Each path is a new rotation, seen through one point. The rows after it are directions, each followed by how far the rotation turns it, in degrees per step (0 if it stays put).
Each turn is a multiple of 5 degrees from 10 to 175, or 0.
Each row of a path follows its step; steps can be skipped.
Path 1:
step 5: [-13,-14,0,7,15,10,25,0,4,-7,5,11,4,0,-9,-2,-8,-11,-4,30,-11,-11,4,9,5,8,3,-12,8,-1,-5,0,12,6,3,16,-10,8,-26,-20,-11,2,-15,-3,10,18,-15,2,21,8]
step 7: [24,-16,-25,-2,6,5,-22,15,4,-12,-8,21,1,6,14,19,-1,9,-13,10,7,-13,-22,9,-9,1,-2,1,-4,1,5,14,-7,18,0,4,-1,3,-13,12,-13,12,-1,9,4,6,2,-3,-13,14]
step 11: [3,0,-13,-9,21,0,25,17,9,1,2,-19,10,14,-12,-2,-23,-2,-6,-6,7,0,-12,-11,16,9,-2,-19,-20,0,14,-4,23,1,-3,2,16,4,3,-12,18,16,14,1,6,-5,-6,2,-4,-2]
step 18: [3,0,-15,6,-2,-10,-3,-4,2,1,16,6,6,20,21,18,-5,14,-18,9,9,-10,-23,12,14,-6,-11,1,-8,-3,12,27,20,9,8,-7,-7,18,-8,-7,6,7,4,-19,-1,3,10,7,-7,14]
step 19: [2,9,-5,5,-6,-1,17,20,-5,-1,1,-4,-13,-1,-2,-5,-20,4,-7,-2,-4,-1,-16,14,28,-8,-17,16,-11,5,-23,4,-3,-3,3,18,-5,-15,16,14,-3,10,14,7,0,5,-24,-13,0,15]
step 30: [8,-2,-8,-9,-9,5,-2,12,6,-2,-10,14,-9,10,-3,2,2,23,18,0,1,-8,-20,-7,10,-2,-14,6,-23,-5,-11,-2,9,-21,-8,22,14,-17,5,4,10,17,-6,5,-14,-2,-9,-9,-22,18]
step 31: [-4,-13,5,-14,0,4,14,-4,-3,-10,7,5,18,35,1,1,2,-18,3,23,-8,8,5,2,-1,-22,-9,31,-1,-1,-3,1,5,-4,-2,5,1,16,5,-13,-3,-6,-2,8,-15,10,-19,-12,0,-13]
step 36: [21,-22,6,-22,-2,-2,-24,-7,-7,-3,-1,16,-5,14,-1,21,9,-9,-2,19,-1,2,-6,7,0,1,5,3,3,-6,9,-8,6,3,-1,13,6,-15,16,2,8,-15,-8,-20,11,22,6,-15,14,11]
Directions:
[3,0,6,2,0,-4,-7,1,-1,-1,-2,1,0,1,-8,3,-3,-5,6,-6,-1,1,-2,-1,-4,-1,3,-1,0,-5,0,5,-8,5,3,1,-2,-3,1,-2,-1,2,-2,2,2,-7,1,4,1,1]	55
[-2,-4,2,8,4,-1,-3,-1,5,1,2,4,-2,-5,0,2,0,5,-4,-4,-1,-2,4,0,6,-6,-1,2,0,-3,9,4,-4,-5,-3,3,5,3,0,-2,-5,0,1,3,1,1,1,-1,0,2]	130
[3,-2,5,1,1,3,4,-1,-3,0,-4,0,2,2,-1,-1,4,2,6,4,-6,-1,3,-2,3,-4,0,-1,2,1,0,-1,-2,-2,3,5,-6,-1,6,-3,-1,-10,7,-1,3,0,1,-2,-6,0]	65
[-3,-6,0,1,7,5,-4,2,3,-6,-6,3,6,1,2,0,4,-1,1,-4,3,0,-5,-1,5,-3,1,-1,2,-2,-6,-1,2,-1,-2,-2,2,0,-5,-1,9,-1,1,-1,-2,-2,0,3,-2,-4]	110
[0,2,1,3,-2,-2,-10,-3,4,-6,0,2,-8,1,1,-1,4,0,-1,6,-5,-1,4,-2,3,4,0,-4,-2,2,4,-3,1,1,1,-2,-3,2,1,-1,4,3,6,-6,0,-3,0,1,5,0]	95
Path 2:
step 1: [-2,14,-11,17,0,7,-6,9,-21,-6,1,18,-11,15,-3,-2,5,21,-11,14,-19,-1,-9,-6,-27,10,-2,3,2,-5,-2,13,-17,-14,-19,-24,22,-17,4,9,-1,-4,7,-12,11,4,-6,-3,-23,1]
step 14: [-17,8,9,21,5,12,-4,13,11,5,3,8,6,11,-2,-22,13,13,-6,-10,6,-5,-1,-7,-13,-5,4,-8,-3,-15,-9,6,-16,-5,-19,-15,11,17,15,-13,-9,-22,15,-30,11,-1,18,-7,2,0]
step 18: [-2,28,3,15,10,7,-17,-7,-17,11,8,11,-6,8,16,-4,5,10,-4,1,7,2,15,-2,-33,-8,13,7,12,-4,-11,-7,-6,-32,-7,-9,9,-10,9,-6,-10,-10,2,-20,11,-3,9,-17,-8,2]
step 21: [-12,4,-14,16,12,4,-15,0,-3,3,-10,11,-4,12,19,-25,3,-1,22,13,-4,14,10,9,-15,25,-4,-4,17,-16,-10,0,7,-16,-2,-5,10,20,-3,6,-4,-11,-4,-24,12,-1,-7,-7,-20,-6]
step 25: [-10,13,-13,9,-12,11,14,11,5,11,2,-6,21,-4,12,-27,19,14,7,2,-7,-2,6,6,-2,6,15,-1,6,-26,-12,21,6,-10,-13,-17,16,6,2,2,-13,1,9,-23,21,-1,5,-6,-13,3]
step 35: [-3,4,1,13,7,-18,0,-4,-7,-6,0,26,-4,15,6,-12,0,10,7,3,2,-3,22,17,-17,-5,0,7,10,-27,-14,13,-8,-16,-4,21,17,5,2,-8,-10,-12,2,-30,18,10,3,-9,-7,12]
step 36: [-10,35,-4,15,-8,6,-1,11,-4,-4,0,-6,-1,16,14,-14,18,16,3,6,-5,-11,12,8,-9,7,-2,0,-5,-15,-3,5,-6,-2,-23,-8,23,2,12,-20,-1,2,-8,-9,7,-25,25,-3,-10,-4]
step 37: [-7,-1,3,17,22,12,-3,4,-13,10,-22,10,6,9,5,-13,-12,10,3,2,-10,2,13,-4,-6,9,18,-6,-15,2,-16,14,-4,-16,-8,-19,9,-8,-10,3,-8,-15,5,-16,33,-15,13,-8,-20,-6]
Directions:
[4,9,-2,-5,-2,4,-10,-1,1,2,-2,-3,-3,2,-1,-1,0,5,2,1,-1,5,-2,3,1,1,1,-2,3,-3,1,-8,1,-3,3,1,-4,1,-4,-2,-3,4,-3,1,-2,-6,3,0,1,-1]	140
[-4,1,5,-2,3,2,-4,0,3,3,-4,1,6,-2,5,-6,0,-1,-2,-4,4,-2,-1,-4,2,-3,2,2,3,5,-6,-1,5,-3,3,-10,-1,-1,3,-3,4,-1,-6,1,2,0,1,-2,2,1]	95
[-3,-4,0,1,7,0,-4,-5,-2,-4,-1,2,1,-3,-1,-1,-3,-1,-2,2,-2,2,-1,1,-9,-4,2,4,7,2,-1,-4,4,1,-1,6,-1,0,-1,3,1,0,1,5,3,-3,-1,-5,-7,2]	130
[5,-1,-7,0,0,2,3,1,3,-1,-1,6,4,4,2,-2,-6,4,5,-2,1,-2,0,-1,0,5,3,-2,2,2,5,4,-2,2,1,0,2,-1,5,1,6,9,-4,3,0,-4,3,-3,-4,-1]	90
[1,1,-2,0,-2,0,-3,-5,5,1,4,6,-7,0,-2,1,2,0,-1,-6,4,5,-7,-2,-3,-3,-1,4,1,-4,3,1,0,-5,-2,1,3,0,4,4,6,0,-4,-4,5,2,-2,2,3,0]	85
[4,3,4,3,-2,-2,0,-2,3,-2,0,-1,-1,-2,-1,-1,-2,0,5,7,1,-2,8,0,-4,4,2,3,2,-2,-1,0,2,2,6,3,-2,1,4,1,5,-4,-5,-5,-3,-1,-8,-3,5,3]	130
Path 3:
step 0: [-18,-13,11,-6,4,2,0,-2,9,4,-24,-2,23,-7,13,16,-11,-13,-4,-8,9,3,-9,-13,5,-8,2,4,2,13,6,-4,-1,5,9,3,14,-3,10,-20,4,-15,-19,13,-1,13,12,17,2,1]
step 8: [-16,3,14,2,-14,15,-22,-14,4,-4,-10,-5,3,-9,-2,19,-17,6,-1,1,2,-1,1,-17,-5,-19,-8,-8,-3,15,-15,12,-1,10,-1,6,-11,-3,10,-6,12,-7,-12,8,-12,8,-11,-13,16,6]
step 11: [-38,-2,1,-7,24,18,-3,0,-2,1,-10,17,-2,-2,-14,13,3,-15,-7,-15,1,-5,5,0,-2,-7,1,-12,23,12,-8,9,-3,4,3,2,2,6,5,2,-2,-10,-9,5,-22,5,5,3,2,4]
step 12: [-13,2,-7,-5,-19,-1,-2,16,7,8,-3,0,7,7,15,-20,-4,14,8,-5,0,20,2,-20,-3,0,3,6,-12,23,8,17,12,-19,4,-6,-4,-3,-4,-4,6,-15,2,5,-13,13,7,-21,-5,4]
step 16: [-19,-5,4,3,-11,-8,-2,-9,8,9,3,-14,-21,5,1,12,1,-3,6,8,9,7,-3,23,23,0,-2,-3,2,5,-13,18,16,4,-7,4,-10,-1,-6,-1,8,-6,-18,10,-14,12,-2,-29,7,2]
step 18: [8,-15,-10,-2,0,-13,2,20,11,13,14,1,-1,11,0,4,-10,-3,9,-2,-2,-1,-5,11,7,4,-5,-8,3,-2,11,4,19,-6,10,9,-10,-16,-7,7,3,-15,-4,11,-14,26,17,-24,12,-5]
step 24: [4,-12,-9,-3,-12,-2,-8,1,9,-5,0,0,-13,2,5,0,0,2,17,-10,7,-3,-2,-8,11,14,24,0,14,-4,4,13,-5,-2,-9,17,-3,7,-38,10,4,6,-9,12,4,11,0,-19,17,6]
step 31: [-3,6,-3,2,-19,27,-10,-5,16,14,-36,-8,-6,-7,-4,7,3,-8,8,-13,-1,0,0,-8,-1,-3,-7,0,6,13,-12,12,5,2,16,-2,0,-6,5,-11,-8,-7,-14,3,4,-8,16,-10,-11,-14]
Directions:
[-4,-4,-1,1,-4,1,1,4,-4,-2,-6,-3,1,0,0,4,1,-1,6,4,-2,-6,-2,1,-9,6,0,-4,-2,-3,1,0,-4,1,1,-6,-1,1,6,-3,3,2,-5,-1,-1,-3,4,2,-4,1]	175
[1,-5,-2,5,0,-5,-6,-2,-5,3,4,2,-4,-1,3,0,0,-7,0,2,4,-2,2,0,-2,3,3,-2,-2,-4,4,2,1,1,-2,1,-4,3,1,-4,1,0,4,-2,3,-1,0,-6,11,3]	130
[-4,2,-5,5,0,4,-1,-3,-1,7,-4,4,-5,3,-9,0,2,1,2,5,-3,2,3,-1,3,-1,3,1,4,-5,2,0,5,-4,-4,-1,4,-4,-2,-1,4,3,-3,2,0,-1,-2,2,1,-4]	145
[2,2,-2,1,-2,2,-9,7,-5,-2,1,-3,-1,8,0,1,-6,1,-4,-1,3,0,3,-8,5,0,1,-4,3,1,-2,1,0,3,3,-1,-3,-1,0,4,1,4,-3,-1,5,-6,2,1,0,-2]	155
[3,-4,-2,-2,3,4,-2,0,4,0,-1,-2,-6,-4,-1,3,-1,-9,3,0,-6,-3,4,1,2,-3,-3,0,7,-1,4,4,-8,1,5,1,3,-2,0,2,-3,-3,0,1,5,4,1,1,-2,2]	160
Path 4:
step 2: [10,-6,-14,9,2,-2,-18,-12,5,0,18,27,7,24,0,-4,12,15,-6,-5,-3,1,2,-3,-3,-5,-23,-10,33,-9,-4,-9,0,-6,14,10,-15,7,-14,-18,18,-4,-12,0,-4,2,-14,-2,5,0]
step 4: [-4,-11,-8,-13,-4,18,-1,15,-3,4,13,10,-8,6,-15,-2,19,-5,5,1,12,-9,16,4,15,-14,-13,20,17,4,-6,-11,4,7,22,6,0,-4,9,6,20,29,-22,-4,14,-14,-11,-3,-8,1]
step 11: [26,2,-3,7,0,-10,-1,-4,4,1,0,0,6,7,11,-2,-2,9,-13,-12,11,7,3,6,2,-14,5,2,25,15,-18,20,8,-11,19,-19,-8,3,-17,-1,-4,25,-26,-11,2,-5,-16,22,6,-6]
step 13: [-2,-7,-4,5,4,-9,-7,-7,13,-16,3,16,-7,14,0,-10,6,3,5,0,0,-2,9,10,-19,-16,-28,6,20,-10,-16,-10,7,-10,7,4,-3,22,7,31,11,16,-8,6,-6,5,-14,7,21,0]
step 24: [5,-19,4,-16,-9,15,4,0,13,-17,4,-1,-15,10,3,4,18,-13,16,-5,-3,-16,7,3,2,5,-15,27,8,-12,-16,-10,7,-28,6,-10,-8,14,19,8,12,14,-9,-17,-9,2,-8,5,-6,6]
step 31: [22,-3,9,-15,6,-19,-19,-7,5,-10,-2,-9,-10,11,1,1,13,18,-12,-17,5,5,3,-11,8,-5,6,13,22,12,-7,14,21,-15,7,1,-25,8,-11,-21,5,-1,-3,-13,-1,6,-5,-8,-12,-11]
step 34: [5,0,2,-19,-3,-19,-14,1,1,7,15,19,-2,15,-14,-2,18,18,-9,11,2,-1,13,-7,-8,-15,-3,-11,32,6,0,0,5,-15,14,21,-8,4,-11,-17,13,-5,-25,-1,-2,11,6,-1,-8,7]
step 35: [6,-10,-2,-11,2,14,9,4,-4,5,12,1,-9,21,10,-4,24,1,4,2,-3,-6,6,11,-4,3,8,13,25,2,9,-5,-8,-6,35,-4,-18,20,-8,-15,22,-1,-12,-19,-7,-6,-3,-1,-13,6]
Directions:
[-3,4,-3,-3,-4,-2,1,0,-2,4,2,-1,0,3,8,6,-4,3,0,3,5,-1,2,3,2,-1,1,5,0,3,0,-7,1,7,-2,-9,2,1,-1,1,-1,-2,-4,-2,-6,1,0,-3,-2,-5]	135
[-2,-2,4,-4,-3,-4,-1,4,-6,2,0,2,-2,-4,-7,2,-1,1,-6,-2,0,-1,0,-3,1,-7,2,0,-3,7,2,-1,4,1,2,5,-1,-3,2,4,-1,3,2,-1,0,4,4,-6,-8,0]	130
[-6,1,3,2,4,-4,-4,5,0,3,3,-1,-2,3,-2,0,1,3,0,0,-5,2,5,5,-5,-1,2,4,-2,1,6,-1,-9,0,0,5,-4,6,-1,-4,-2,-2,-2,2,1,1,-2,2,0,-7]	20
[-3,4,-2,-3,-2,1,2,-1,-2,-1,-6,1,2,-3,-1,1,-8,-5,0,-5,-4,4,-5,1,-3,-1,-1,-1,2,0,-6,1,-5,-2,-1,1,2,6,2,7,-6,3,-4,-4,0,3,-7,1,-2,-1]	10
[1,-6,3,4,-5,-1,-5,-4,-1,5,-2,-2,1,4,-2,5,-1,1,6,-3,3,0,-4,0,1,4,-1,-2,1,-3,5,5,-1,3,0,0,-10,-1,3,2,-2,-2,-7,-1,-2,0,0,-1,-3,4]	110
[-2,-7,4,-4,1,-1,6,-2,-4,1,1,1,5,-1,3,-5,-1,6,3,0,-4,0,4,3,-2,0,3,0,-1,2,0,8,-2,-1,-2,-1,4,-5,-7,-1,0,-3,-1,-5,-3,-1,-2,-2,-1,3]	125
Path 5:
step 7: [9,-5,35,8,-22,-4,-13,8,10,-1,-7,-9,-9,12,9,2,13,14,17,4,7,3,-2,-6,-9,24,-2,24,3,-11,8,-15,8,0,6,-16,-9,3,-4,-6,-2,6,-20,-8,-21,-7,-7,11,11,4]
step 8: [-14,25,-13,13,6,-17,3,0,16,1,-22,-10,13,-3,8,-10,-17,8,-8,-9,-1,14,-9,10,-10,1,3,-11,-9,-2,7,-20,-16,1,-16,-9,20,1,-24,-26,10,6,9,-4,-3,-7,-6,-4,5,-6]
step 10: [-5,12,12,11,1,5,0,5,1,-3,3,-8,1,3,-12,12,4,17,5,-1,-27,15,-3,4,-7,20,14,-13,11,16,0,-30,-17,16,-2,9,11,-15,26,2,-5,17,-12,8,2,11,-11,3,-3,14]
step 12: [-5,-6,-11,-6,5,-28,16,3,-7,-2,24,9,-10,1,-9,-2,-3,-2,-4,4,7,23,13,-9,-16,-14,3,-14,22,11,-1,8,-7,7,-7,11,2,2,-1,10,5,6,16,0,-19,14,-10,-9,-29,10]
step 19: [25,-15,-25,8,-18,9,16,4,21,3,5,-2,-8,4,-7,14,7,7,-10,27,-3,3,-21,-18,-2,0,0,6,7,8,1,-1,-5,-3,16,11,11,-17,-22,2,0,0,4,-1,-1,11,1,2,11,10]
step 29: [-3,6,-18,-1,12,5,-17,1,-9,20,4,-10,8,10,19,9,-3,8,-8,10,7,7,1,-4,-13,11,4,0,9,12,12,2,2,14,32,-11,-27,-2,10,11,-6,-16,8,-6,27,-13,0,9,4,-7]
step 30: [-1,-4,8,4,23,-23,5,6,-10,20,17,6,-6,3,1,-4,-6,2,-16,-7,-6,-11,-2,-8,-4,-2,-15,10,-19,1,-4,6,0,5,3,16,-12,1,-4,0,-7,10,16,6,-40,-11,16,2,18,-11]
step 37: [-2,3,-3,6,9,4,25,5,-10,-29,7,-11,-22,-7,12,0,-1,16,-12,15,-2,3,10,1,-31,1,8,-15,-1,8,-12,-3,13,-7,9,0,-1,2,-21,-5,-1,-15,6,-20,-11,-15,12,-4,-4,-2]
Directions:
[-1,-4,4,-2,9,0,1,3,0,0,-11,0,5,-1,-4,1,-4,2,4,2,0,-2,-5,-2,-1,0,1,0,2,2,4,1,2,6,-2,-4,-1,6,-1,0,0,0,2,-4,2,6,-1,-2,4,1]	55
[-1,-1,6,-3,-6,2,4,-1,-6,-4,-4,5,0,-6,1,0,-5,-1,4,0,7,-1,3,2,3,0,0,1,-6,-2,-5,4,-1,1,2,-1,2,-1,1,3,-1,-3,0,-1,1,1,-3,-7,-8,1]	35
[-4,1,-6,-5,-2,-5,-2,-2,-4,-4,2,-1,1,-4,-1,-3,1,4,3,2,4,-2,-1,-1,-3,2,-4,-1,7,-6,0,2,-7,4,-5,1,-8,4,-1,2,-2,-4,-2,2,4,-1,5,2,-1,-1]	125
[-2,11,7,-3,6,-4,0,5,-5,-3,1,-4,-1,0,0,5,0,4,2,-3,-3,-4,2,0,0,-2,-3,4,1,2,-5,-4,-2,-2,-2,5,3,-2,-3,-1,1,0,1,5,-1,0,0,-5,3,1]	145
[5,-6,-3,-3,0,-1,3,-1,0,1,0,-2,1,2,-5,-1,-2,6,-2,-2,0,1,0,1,-5,-7,1,-2,3,4,-6,2,1,-4,0,-1,-3,-3,2,4,-4,-1,-2,3,3,-6,-7,-4,4,7]	45
[8,5,0,3,-2,-3,0,0,3,-1,-1,3,-4,2,-4,-1,-5,1,-4,0,4,2,2,-4,1,-2,0,2,2,1,2,-9,-5,1,0,-2,1,1,4,0,-9,-2,4,1,5,7,0,0,-2,-2]	155
[-1,1,3,-4,4,5,-1,-7,0,-2,-2,-4,-3,-2,5,0,1,-2,3,0,-3,-3,3,3,1,-6,1,-6,2,-2,6,-4,6,3,1,5,-3,-5,5,4,-5,4,-1,0,4,-1,0,1,-1,-1]	95
